In the data rows, 128 means zero.
Every row has a hidden score from 0 to 30. What is each row's score? 15 is about the middle. The score is a weighted sum of the row's numbers plus the product of two more (or one squared), each taken from its middle value.
190 150 154 75 126 89 127 84 82 196 99 110 152 187 169 121 84 135 145 93 85 84 188 170 -> 26
119 138 116 112 144 142 107 104 132 95 113 114 145 112 114 189 118 143 145 137 137 116 121 124 -> 14
112 110 152 140 139 188 140 69 120 112 118 131 181 150 130 154 149 143 110 161 130 107 121 130 -> 18
145 110 89 102 168 114 84 66 90 162 114 117 154 132 139 163 97 155 149 121 139 83 159 170 -> 17
134 104 137 135 134 129 164 170 123 138 124 124 145 149 128 119 139 125 124 112 121 136 134 110 -> 16
117 123 150 113 101 148 154 99 140 161 113 140 126 168 152 147 88 126 97 134 125 157 139 142 -> 16
113 134 160 152 135 107 132 151 117 118 200 122 123 140 112 84 151 121 113 91 129 111 113 121 -> 13
119 104 196 135 148 142 174 152 116 113 143 132 116 143 124 143 127 116 93 101 90 150 115 113 -> 16
127 191 86 109 95 138 58 109 153 103 75 138 81 85 130 145 166 119 132 173 175 117 103 93 -> 4
131 126 109 122 117 144 136 139 125 118 102 150 120 151 125 132 126 121 110 149 125 125 123 128 -> 16
136 138 119 128 124 112 120 101 160 98 139 136 116 99 136 158 83 154 120 124 150 137 140 140 -> 16
82 88 175 159 113 133 184 149 137 150 175 118 127 162 162 142 154 105 124 155 110 91 122 105 -> 17
155 113 145 88 153 94 139 103 80 158 172 105 172 157 145 107 128 130 147 87 99 94 160 166 -> 21
112 126 169 137 109 119 152 151 142 131 162 133 91 137 133 113 140 106 105 119 150 161 113 118 -> 14
127 183 93 128 107 124 128 181 174 104 109 143 94 107 119 143 151 119 156 181 144 155 104 100 -> 8
125 114 152 129 141 170 130 82 121 103 129 137 161 152 139 149 117 144 114 136 80 107 136 146 -> 18
146 136 140 132 106 96 128 148 137 149 123 125 104 131 139 93 135 129 125 128 131 135 136 119 -> 13
73 108 115 176 132 132 108 92 139 146 135 118 103 137 112 159 135 130 123 153 185 85 88 105 -> 16
126 174 115 137 110 129 144 147 133 134 145 112 134 174 110 116 130 122 128 133 116 92 117 120 -> 18
91 174 84 153 94 133 114 141 184 87 123 134 99 116 108 157 120 129 133 189 169 138 85 91 -> 9
115 83 147 156 146 143 146 159 122 119 145 121 135 145 97 127 134 124 103 111 126 120 97 95 -> 16
93 128 105 158 115 114 108 126 147 135 134 113 127 152 119 129 115 117 124 161 186 77 104 116 -> 17
167 116 147 111 124 112 166 99 105 171 115 126 157 206 171 109 147 128 131 119 78 93 149 153 -> 20
146 146 127 93 149 137 143 127 127 113 140 133 141 153 122 144 97 132 147 134 104 139 145 159 -> 19
130 199 99 100 106 149 155 96 129 119 135 144 118 146 131 127 119 118 117 127 124 124 142 156 -> 17
153 166 108 88 114 110 128 94 134 148 134 140 102 112 154 138 110 140 134 135 116 133 154 162 -> 11
128 95 151 145 141 126 139 139 100 126 147 116 151 140 127 108 151 131 126 111 117 92 132 121 -> 18
147 95 147 113 117 142 139 90 117 158 105 139 132 153 176 118 148 121 107 122 107 167 159 144 -> 13
111 154 140 130 127 170 130 124 139 94 147 148 116 114 109 147 136 121 108 120 144 150 117 125 -> 20
147 134 89 66 161 114 113 124 109 121 103 135 125 98 140 165 108 129 151 125 125 174 160 171 -> 17
120 125 152 191 117 130 105 175 136 75 128 150 114 59 100 99 172 126 84 111 137 135 91 67 -> 5
76 127 135 181 120 159 123 119 136 55 153 110 152 144 75 153 70 144 119 149 172 127 70 105 -> 19
120 183 79 151 102 96 87 160 172 107 99 147 81 70 114 115 108 139 128 165 184 144 119 119 -> 10
114 139 95 131 133 134 115 136 143 157 112 122 129 102 125 152 142 127 137 155 165 129 121 123 -> 13
131 167 104 150 132 150 79 115 121 79 161 125 170 143 96 87 99 157 149 115 109 100 117 118 -> 4
123 126 135 108 133 102 142 143 130 148 173 125 124 123 132 122 102 122 142 114 125 122 147 160 -> 19
162 110 140 97 163 80 133 85 61 202 130 97 170 161 159 104 140 139 140 69 94 66 178 172 -> 21
169 103 156 86 151 119 141 124 84 168 118 130 134 139 170 112 145 125 128 97 79 135 174 158 -> 14
136 87 162 155 163 121 137 120 86 110 166 96 155 119 81 113 134 132 99 63 111 106 96 90 -> 12
170 164 107 80 132 93 137 111 121 126 97 132 139 134 142 157 81 145 152 124 98 165 151 161 -> 8
71 153 122 166 73 135 127 155 200 116 113 152 76 131 110 142 103 122 122 168 199 141 81 98 -> 14
112 174 112 126 98 157 125 128 164 119 93 131 80 112 129 153 130 104 105 157 147 164 95 127 -> 18
88 160 131 125 114 142 161 195 170 109 166 154 68 103 122 132 122 98 116 145 173 194 119 131 -> 24
125 151 95 109 117 130 91 91 134 103 133 127 131 104 124 160 115 134 136 158 129 88 121 137 -> 10
130 190 114 102 95 149 119 119 160 133 97 143 77 139 138 139 145 97 105 166 124 163 114 112 -> 6
118 118 153 139 125 132 135 146 122 150 125 137 116 146 140 100 150 112 112 126 121 137 137 123 -> 12
108 172 60 80 82 142 114 127 161 100 95 151 71 76 136 168 141 97 115 178 157 163 89 136 -> 9
95 130 84 123 134 148 80 117 152 106 119 142 113 67 110 147 110 140 122 140 164 146 112 131 -> 20
118 126 104 124 128 121 159 168 147 126 153 121 118 147 132 147 129 116 143 161 135 140 128 128 -> 13
109 192 107 126 125 141 125 133 125 83 150 107 141 119 92 131 139 115 153 149 140 87 91 118 -> 18
164 135 140 93 144 148 169 112 91 140 129 113 171 165 140 119 124 127 117 100 85 118 155 172 -> 21
82 124 165 161 110 147 142 193 160 107 166 151 81 102 111 100 143 104 88 130 170 195 105 85 -> 14
152 170 70 75 144 120 152 141 97 133 96 128 137 84 128 155 134 131 145 147 144 137 161 185 -> 16
128 159 70 120 119 86 89 128 147 127 97 125 96 97 131 149 145 134 152 163 160 117 123 119 -> 7
145 90 137 104 127 139 143 122 120 161 106 135 130 132 143 124 105 126 114 122 131 141 149 137 -> 20
91 171 96 134 116 149 93 93 148 82 143 121 124 100 101 155 135 129 124 154 163 101 86 107 -> 10
71 150 48 147 119 155 90 133 170 77 124 127 114 84 93 166 167 126 134 192 192 121 71 87 -> 12
106 130 163 141 125 98 186 162 132 143 168 128 84 133 163 102 157 88 110 106 134 145 130 115 -> 15
143 113 104 91 165 107 101 128 115 159 128 127 129 97 137 138 104 133 160 123 121 149 173 176 -> 17
140 105 121 141 146 90 127 128 96 142 136 117 140 144 135 107 92 130 133 90 106 100 159 154 -> 19
128 87 163 132 135 139 157 110 107 164 126 114 158 140 153 137 156 130 117 110 123 95 136 127 -> 17
167 102 89 99 165 98 76 76 73 148 83 104 185 93 121 156 90 175 159 97 112 95 172 184 -> 16
226 127 85 18 200 86 91 59 26 202 109 96 199 172 173 117 144 138 192 53 44 83 214 212 -> 17
142 103 154 128 151 103 140 140 103 164 130 120 130 119 138 114 147 131 128 99 124 106 134 129 -> 14
173 104 158 111 152 89 195 159 98 163 145 131 149 139 183 95 122 136 147 117 108 168 194 170 -> 16
121 171 132 143 105 130 94 173 158 71 141 145 90 93 89 122 108 133 120 120 116 142 106 105 -> 8
114 112 126 155 133 122 95 136 115 108 114 112 127 99 85 108 141 139 131 108 133 134 105 104 -> 6
130 131 150 167 88 162 115 151 135 80 127 158 115 136 105 62 186 118 97 114 101 161 88 64 -> 4
91 171 120 151 115 115 123 186 186 70 139 142 87 65 109 158 139 135 145 167 176 158 82 109 -> 14
128 125 149 131 126 171 121 139 129 109 126 133 134 122 114 114 137 129 97 129 123 137 117 117 -> 15
146 42 173 143 151 92 183 112 95 167 171 105 161 142 148 118 154 148 137 75 64 78 158 134 -> 25
140 110 111 125 127 102 112 126 124 156 99 122 110 137 141 139 122 133 147 149 119 127 139 134 -> 12
132 135 126 132 122 126 117 170 136 137 133 132 127 123 118 115 89 115 140 136 119 157 139 139 -> 14
159 72 152 135 152 75 164 161 86 170 175 92 131 122 118 95 140 131 133 68 86 124 150 133 -> 19
137 146 109 124 121 157 148 162 137 153 113 127 148 154 116 117 140 119 130 127 140 160 120 128 -> 15
156 81 103 163 129 81 132 161 113 163 148 111 155 164 108 80 125 154 147 114 138 106 123 105 -> 16
96 111 134 153 126 128 143 104 136 104 152 112 143 173 113 174 52 149 139 148 131 110 127 125 -> 20
148 166 99 80 106 131 86 74 125 161 79 133 84 145 167 142 124 122 120 158 134 114 137 162 -> 13
141 81 135 109 130 158 116 99 101 135 92 150 165 147 139 141 135 127 109 116 123 145 158 142 -> 15
68 132 161 166 95 118 156 152 162 119 171 127 88 141 126 118 171 105 102 144 166 98 83 83 -> 15
145 172 94 92 146 121 121 155 113 143 108 119 127 83 133 133 153 106 144 132 138 132 136 148 -> 12
146 116 123 124 132 119 134 123 106 148 117 114 159 166 121 111 133 132 142 126 125 103 135 128 -> 18
128 149 97 133 101 122 120 149 171 159 122 141 71 144 143 107 117 128 136 144 143 142 135 129 -> 9
115 134 144 182 96 154 156 198 164 57 148 139 143 106 89 66 119 119 102 149 137 190 92 76 -> 13
118 159 88 122 135 117 115 162 156 111 117 136 114 91 108 151 132 133 158 159 161 176 121 118 -> 11
104 71 170 159 142 149 194 138 123 99 187 120 149 176 134 124 150 118 118 130 95 108 109 111 -> 21
170 103 120 71 163 146 122 40 84 156 103 113 206 187 153 165 80 159 141 114 87 104 177 185 -> 18
108 142 150 149 129 167 109 149 144 93 126 139 130 128 91 125 152 130 112 158 151 129 98 84 -> 9
211 51 152 63 176 88 131 88 36 218 137 86 190 170 153 99 130 147 148 69 52 56 191 188 -> 29
168 84 138 116 159 106 151 144 112 177 133 131 130 131 142 97 113 132 118 86 109 178 178 149 -> 18
126 86 141 172 112 118 132 153 142 118 142 125 138 149 95 110 118 148 117 124 116 127 105 86 -> 13
92 148 110 149 124 157 124 93 110 101 109 108 155 163 98 173 107 130 127 149 165 73 101 118 -> 18
174 126 102 99 149 119 119 110 113 133 105 122 159 124 144 155 85 162 149 127 86 126 172 159 -> 13
141 159 66 112 129 95 68 121 152 121 91 128 87 82 134 136 137 149 150 143 137 151 121 119 -> 6
180 121 144 53 171 113 133 108 72 204 117 108 148 161 178 118 139 119 159 81 102 128 200 206 -> 20
107 103 147 132 122 134 149 132 142 120 120 140 121 137 135 127 141 125 109 132 139 147 116 108 -> 16
162 173 103 75 135 120 117 79 118 133 144 147 148 127 146 141 94 136 137 107 100 129 170 177 -> 10
78 148 131 194 74 165 157 158 171 97 128 127 131 182 93 129 111 122 107 168 167 154 67 85 -> 15
105 98 106 167 128 130 79 142 146 137 102 114 136 163 97 155 60 140 140 143 163 115 110 102 -> 12
146 104 161 115 146 109 132 132 101 139 112 128 142 122 132 138 112 138 114 99 122 122 144 145 -> 16
102 95 92 137 155 155 128 101 109 133 127 107 151 137 114 167 119 144 160 150 151 100 130 148 -> 24
134 133 123 131 158 150 147 153 125 117 193 134 156 113 94 109 107 128 114 95 132 118 135 142 -> 20
120 72 161 154 149 159 168 90 110 102 138 115 204 173 142 158 86 152 121 148 99 83 131 139 -> 21
169 175 133 83 112 101 138 60 116 141 125 138 111 145 160 134 68 134 134 125 85 87 173 174 -> 21
166 121 111 129 128 91 157 154 127 131 141 99 147 201 125 108 133 133 171 127 89 112 133 118 -> 27
168 61 143 122 154 129 138 74 86 168 129 105 200 166 130 133 89 163 134 81 69 87 165 150 -> 21
122 138 142 151 126 167 127 109 115 95 117 112 190 154 99 152 105 139 130 126 138 88 104 114 -> 19
85 176 133 154 64 143 171 166 201 118 138 160 70 161 126 143 120 93 109 185 153 166 94 108 -> 14
116 138 132 180 150 136 108 138 125 102 158 107 157 129 61 151 118 152 128 98 147 70 81 103 -> 14
120 88 149 145 121 157 140 128 141 113 116 157 144 140 130 117 115 134 101 137 111 157 139 116 -> 18
187 49 240 154 182 61 186 182 57 151 0 66 255 5 97 255 0 239 116 175 212 0 182 179 -> 18
125 100 168 159 119 145 156 139 139 123 152 150 128 141 155 105 137 123 107 143 125 169 137 127 -> 15
129 130 70 110 146 84 95 124 115 133 111 119 120 90 119 150 141 154 163 129 153 115 147 136 -> 11
32 146 160 213 58 151 186 169 224 96 160 159 62 179 137 111 158 86 97 231 182 152 59 35 -> 11
139 84 100 117 156 106 103 142 104 160 93 114 126 140 120 119 144 128 148 124 122 123 145 151 -> 14
142 192 117 94 102 121 114 152 144 136 107 139 87 117 136 134 106 126 141 144 134 174 146 148 -> 10
104 152 111 140 98 154 104 129 162 116 109 138 116 100 120 150 113 125 124 156 164 151 106 111 -> 13
93 162 98 121 134 132 105 142 143 104 154 140 98 128 104 123 125 112 135 151 171 128 106 131 -> 13
76 153 75 107 91 105 179 135 199 132 192 139 46 187 148 142 91 105 148 189 140 147 114 134 -> 19
155 112 129 137 125 74 94 91 127 129 140 109 113 105 133 117 43 170 155 103 106 97 149 155 -> 19
141 128 184 143 110 162 165 173 135 86 175 153 143 122 116 83 178 113 92 102 90 185 103 72 -> 2
152 111 167 84 143 116 126 102 103 152 126 141 120 93 169 130 99 123 99 70 135 171 184 194 -> 25
121 148 86 115 122 116 106 128 145 117 112 127 113 104 117 164 131 134 147 143 147 125 126 128 -> 12
117 139 97 108 146 109 109 125 134 112 131 129 117 91 122 155 108 137 150 153 143 111 136 139 -> 15
119 169 121 101 124 130 133 156 159 131 114 133 85 66 137 174 121 118 133 149 161 153 135 139 -> 18
114 65 216 163 134 137 183 118 121 109 158 135 149 110 159 133 161 127 114 128 73 114 122 117 -> 13
138 95 132 114 135 109 149 140 91 154 142 113 155 168 131 110 139 117 124 104 122 92 145 136 -> 20
77 179 105 194 77 139 98 214 223 81 138 161 37 85 96 121 92 115 110 181 181 210 65 78 -> 12
141 141 102 164 97 115 68 160 164 112 68 157 103 59 95 107 121 150 119 114 152 181 110 112 -> 7
144 168 147 139 105 109 142 175 138 139 143 135 107 120 135 75 161 111 139 133 144 133 116 107 -> 13
107 109 187 161 90 166 182 124 151 103 112 151 129 146 154 126 118 108 99 187 119 134 103 100 -> 15
103 114 175 171 104 138 157 158 169 144 125 147 83 133 156 116 177 100 100 160 147 168 101 90 -> 13
121 109 129 110 159 124 125 55 118 127 146 91 155 145 144 173 110 141 149 119 100 78 134 150 -> 20
127 146 99 102 115 133 120 101 138 167 124 143 101 111 145 140 116 112 114 146 147 135 146 163 -> 17
165 125 152 96 142 128 134 97 87 180 125 118 137 140 155 113 165 115 125 73 81 113 163 153 -> 14
142 140 81 95 146 119 120 91 112 143 108 111 134 117 141 154 115 126 140 130 149 112 142 155 -> 16
133 126 150 115 111 119 116 118 134 134 128 137 102 134 148 127 124 126 111 104 127 155 140 148 -> 15
96 116 145 174 172 171 84 64 77 116 123 54 182 140 91 202 93 164 154 105 167 48 99 121 -> 18
105 156 108 139 114 138 170 143 155 113 119 116 123 175 122 161 128 106 125 177 161 108 91 105 -> 15
115 110 140 135 104 96 159 146 134 164 140 139 88 131 156 122 110 126 125 123 163 168 159 153 -> 19
97 92 145 149 125 177 163 86 141 129 108 117 168 219 132 184 71 129 113 174 135 105 125 119 -> 22
140 140 101 110 117 88 97 115 135 117 69 125 146 80 114 177 85 165 144 154 152 88 131 117 -> 12
126 114 83 129 142 108 150 146 144 151 136 129 108 162 128 141 99 131 145 164 156 106 136 141 -> 22
117 134 126 112 127 121 110 95 136 124 144 133 132 121 123 141 127 134 126 117 130 92 135 151 -> 17
150 139 107 91 132 113 149 125 122 112 141 118 145 142 138 147 78 135 164 146 113 141 149 165 -> 17
93 102 163 184 80 161 161 180 164 91 137 151 126 112 109 119 125 114 91 158 134 164 89 64 -> 8
129 192 133 111 147 156 104 105 110 93 127 120 161 140 95 142 138 129 126 112 121 92 114 132 -> 12
113 96 164 154 104 138 154 142 139 111 124 143 118 124 134 103 160 116 92 131 129 151 118 97 -> 13
107 162 132 154 91 125 138 162 172 138 135 161 59 157 131 79 138 101 109 149 162 130 106 98 -> 6
126 120 130 99 130 126 130 133 122 185 134 134 90 86 157 88 162 101 125 93 164 200 171 172 -> 23
78 174 128 159 102 144 127 166 188 58 158 138 80 107 92 143 113 116 121 174 172 144 76 96 -> 16
104 86 194 162 119 157 216 139 146 124 159 138 119 155 173 120 172 112 117 146 84 155 121 108 -> 18
116 130 126 178 107 122 115 220 159 113 130 143 87 95 86 89 152 119 116 133 162 171 85 71 -> 6
118 97 176 152 153 96 177 130 116 132 205 106 117 109 156 102 174 111 115 84 125 114 107 110 -> 12
151 195 84 67 107 116 109 137 132 161 75 134 78 118 159 139 172 106 154 146 145 156 143 130 -> 6
172 132 167 119 114 116 145 130 130 143 131 149 112 132 147 103 126 131 120 93 106 191 153 137 -> 11
122 152 72 140 136 106 138 179 148 126 152 142 119 144 105 115 122 126 149 170 176 137 116 130 -> 15
69 127 153 179 137 181 141 46 139 100 187 102 132 210 106 152 106 127 141 143 111 75 82 101 -> 14
109 103 103 116 145 119 105 177 131 147 121 142 86 94 129 114 127 100 138 139 171 191 134 134 -> 21
110 137 116 138 117 125 124 146 156 117 138 135 113 106 115 146 110 135 126 156 156 133 118 117 -> 13
119 195 124 123 86 119 113 150 202 104 154 157 72 85 134 161 74 134 135 148 134 171 123 134 -> 11
102 145 94 147 148 134 87 70 116 129 150 91 133 126 109 167 124 146 158 113 149 74 93 129 -> 12
121 160 90 139 118 133 76 101 147 73 117 129 132 79 101 165 85 169 132 137 140 129 111 119 -> 10
124 155 116 117 116 132 82 122 129 122 88 140 110 63 117 143 129 127 127 106 128 166 134 146 -> 11
177 96 162 109 148 98 163 124 101 175 146 124 138 116 163 111 118 141 129 94 76 145 170 159 -> 13
125 64 173 160 105 138 165 150 142 111 117 133 140 149 119 117 150 132 100 128 107 136 109 79 -> 15
110 97 129 149 131 136 134 152 126 133 125 120 127 124 104 119 123 130 123 128 150 129 102 109 -> 14
122 131 136 138 120 152 108 78 138 100 97 120 169 157 118 168 100 144 131 141 116 100 121 114 -> 15
116 106 143 148 152 107 116 108 98 146 159 95 137 132 119 97 155 143 132 89 135 86 127 123 -> 10
150 113 136 122 139 133 115 105 100 111 152 117 161 189 104 117 76 144 131 89 119 94 127 127 -> 18
138 103 89 89 161 128 115 111 113 141 112 123 142 108 131 160 119 132 134 136 138 140 153 166 -> 20
108 129 141 125 132 130 149 101 122 142 152 124 130 133 136 130 130 120 105 126 160 110 122 135 -> 16
131 149 160 85 165 177 129 111 86 119 167 127 169 141 107 115 140 107 112 93 124 123 133 163 -> 18
133 139 141 77 134 141 130 102 132 148 156 161 113 135 139 119 74 121 104 103 128 175 170 192 -> 25
134 116 120 84 124 131 125 111 113 224 100 140 96 151 179 126 99 98 130 125 145 171 189 191 -> 24
154 61 172 117 154 126 149 83 87 141 141 109 172 142 161 129 124 153 124 87 81 65 176 160 -> 26
128 111 140 155 121 112 124 106 125 140 144 115 148 173 125 118 111 152 146 121 123 87 125 121 -> 19
64 147 136 116 97 167 129 134 168 149 116 155 59 74 141 160 156 84 80 156 188 180 114 123 -> 27
140 96 153 152 133 140 153 138 125 155 154 129 136 146 155 76 187 111 118 109 86 154 122 114 -> 11
148 116 162 105 152 145 98 111 74 148 119 129 182 102 129 112 132 125 124 102 85 119 164 149 -> 10
208 39 137 94 173 107 110 123 63 171 154 111 157 104 155 89 147 160 132 34 68 169 187 167 -> 14
107 147 81 123 137 153 74 155 139 126 98 139 104 99 100 141 156 100 134 148 180 140 111 137 -> 20
108 144 128 117 119 130 130 156 134 103 151 134 125 143 120 115 130 107 125 152 148 152 124 127 -> 13
139 70 158 163 154 175 121 96 94 107 118 112 217 158 113 165 90 161 120 116 99 107 124 121 -> 14
174 123 169 72 162 118 152 124 75 150 141 130 120 126 172 101 139 118 131 58 93 170 185 184 -> 20
99 150 94 141 117 116 125 129 161 79 127 135 124 143 110 162 106 149 131 149 173 133 102 107 -> 13
104 169 73 98 125 109 89 138 128 93 114 134 84 56 108 156 147 114 131 144 164 124 115 119 -> 8
99 162 97 161 106 131 104 138 169 64 126 128 130 111 93 157 92 144 137 167 149 112 101 107 -> 15
194 135 118 101 139 95 113 125 106 196 101 129 139 161 160 103 105 139 153 99 95 129 181 171 -> 13
161 104 109 81 159 107 134 130 103 188 133 123 136 149 161 119 116 120 154 123 118 145 175 190 -> 20
130 130 121 135 102 132 157 144 123 134 119 128 136 161 130 103 150 120 119 134 102 130 117 114 -> 14
123 126 100 119 145 97 126 168 133 119 147 128 136 84 114 158 64 143 158 134 155 138 143 159 -> 19
145 157 115 161 108 113 117 156 143 102 133 121 112 122 95 90 108 137 145 127 120 133 101 113 -> 12
123 113 149 176 140 166 118 142 116 80 156 135 153 116 74 87 154 128 85 94 138 110 84 67 -> 10
95 157 61 121 105 132 133 149 171 110 135 153 92 107 120 157 86 126 137 174 164 155 115 128 -> 18
102 136 108 122 119 135 127 119 156 116 126 138 114 106 120 158 161 126 133 151 149 130 117 117 -> 13
174 142 99 78 122 99 100 65 115 132 117 129 160 137 147 137 97 154 150 104 65 125 170 170 -> 11
151 149 121 101 133 111 151 130 124 162 132 143 114 110 167 114 113 109 122 130 125 134 167 165 -> 16
84 188 87 155 121 135 75 148 165 79 132 121 105 38 97 161 140 127 121 143 161 122 88 97 -> 7
105 90 139 152 136 117 93 122 132 122 127 110 136 116 107 141 110 138 127 112 155 110 113 113 -> 15
90 158 166 195 87 142 150 218 176 70 160 142 97 106 77 86 179 109 80 143 153 141 45 29 -> 6
147 106 55 109 153 104 117 153 111 201 96 116 121 135 132 108 125 119 157 134 141 142 168 169 -> 17
112 158 102 141 118 149 101 76 131 111 120 118 150 118 119 172 104 139 141 164 127 70 109 118 -> 11
110 96 140 135 117 127 152 177 151 137 144 148 96 143 130 107 118 116 118 135 145 165 126 120 -> 18
168 88 183 125 147 135 151 136 109 115 138 139 133 110 140 86 159 119 109 88 64 155 158 125 -> 15
164 86 157 106 152 112 161 115 89 147 169 118 152 132 148 102 140 131 118 59 85 110 151 150 -> 18
58 154 107 176 92 184 100 152 195 44 123 158 104 81 69 163 103 128 95 187 183 172 66 79 -> 19
210 38 208 84 207 128 187 81 32 173 119 89 194 113 195 126 171 129 126 35 0 120 204 179 -> 16
182 129 91 82 166 91 103 112 72 201 63 113 141 139 153 112 145 131 166 122 124 108 182 180 -> 13
129 123 171 138 109 139 156 154 136 98 126 162 110 119 132 98 151 128 90 114 125 176 131 114 -> 15
136 173 112 100 88 128 83 59 153 123 102 159 100 110 136 138 106 125 107 146 130 115 123 137 -> 8
92 137 138 153 129 147 139 160 157 95 176 154 100 106 108 97 152 103 102 128 148 177 96 106 -> 17
164 91 165 111 151 106 132 123 90 126 178 125 115 116 159 74 193 122 122 47 53 150 140 132 -> 10
130 135 108 111 135 114 121 69 102 161 118 84 147 149 152 158 124 137 164 146 143 74 135 143 -> 18
138 86 200 167 120 181 155 128 115 91 114 141 140 71 145 113 192 115 85 104 70 178 109 81 -> 5
60 158 114 169 105 142 109 133 176 102 154 129 95 114 86 142 117 124 123 172 203 105 63 91 -> 11
141 163 123 83 138 147 138 104 122 157 104 125 126 145 150 157 143 109 140 143 98 131 142 151 -> 13
145 127 121 120 129 103 144 162 134 159 115 131 109 140 149 106 110 127 140 116 142 178 158 157 -> 18
135 213 115 103 100 118 147 159 141 119 109 133 104 117 137 125 162 106 145 149 129 151 129 137 -> 12
155 149 123 82 142 136 131 122 90 173 126 113 166 135 138 147 143 125 146 108 91 124 166 171 -> 12
132 170 94 113 159 112 72 193 118 88 83 124 111 55 90 137 156 126 165 134 145 177 112 121 -> 6
119 146 130 159 93 134 132 154 146 115 168 143 73 141 109 48 180 88 107 125 119 169 86 79 -> 4
179 112 142 120 142 101 137 132 94 137 142 115 143 136 118 93 109 125 127 75 79 129 144 129 -> 15
65 90 130 201 89 126 130 140 184 105 141 145 83 136 105 141 98 138 118 151 178 113 89 64 -> 15
149 126 127 131 133 102 107 129 139 135 136 127 123 146 120 114 98 145 147 123 98 127 132 130 -> 11
120 107 180 144 135 139 150 96 113 139 151 120 167 154 131 139 137 135 122 111 112 78 129 125 -> 19
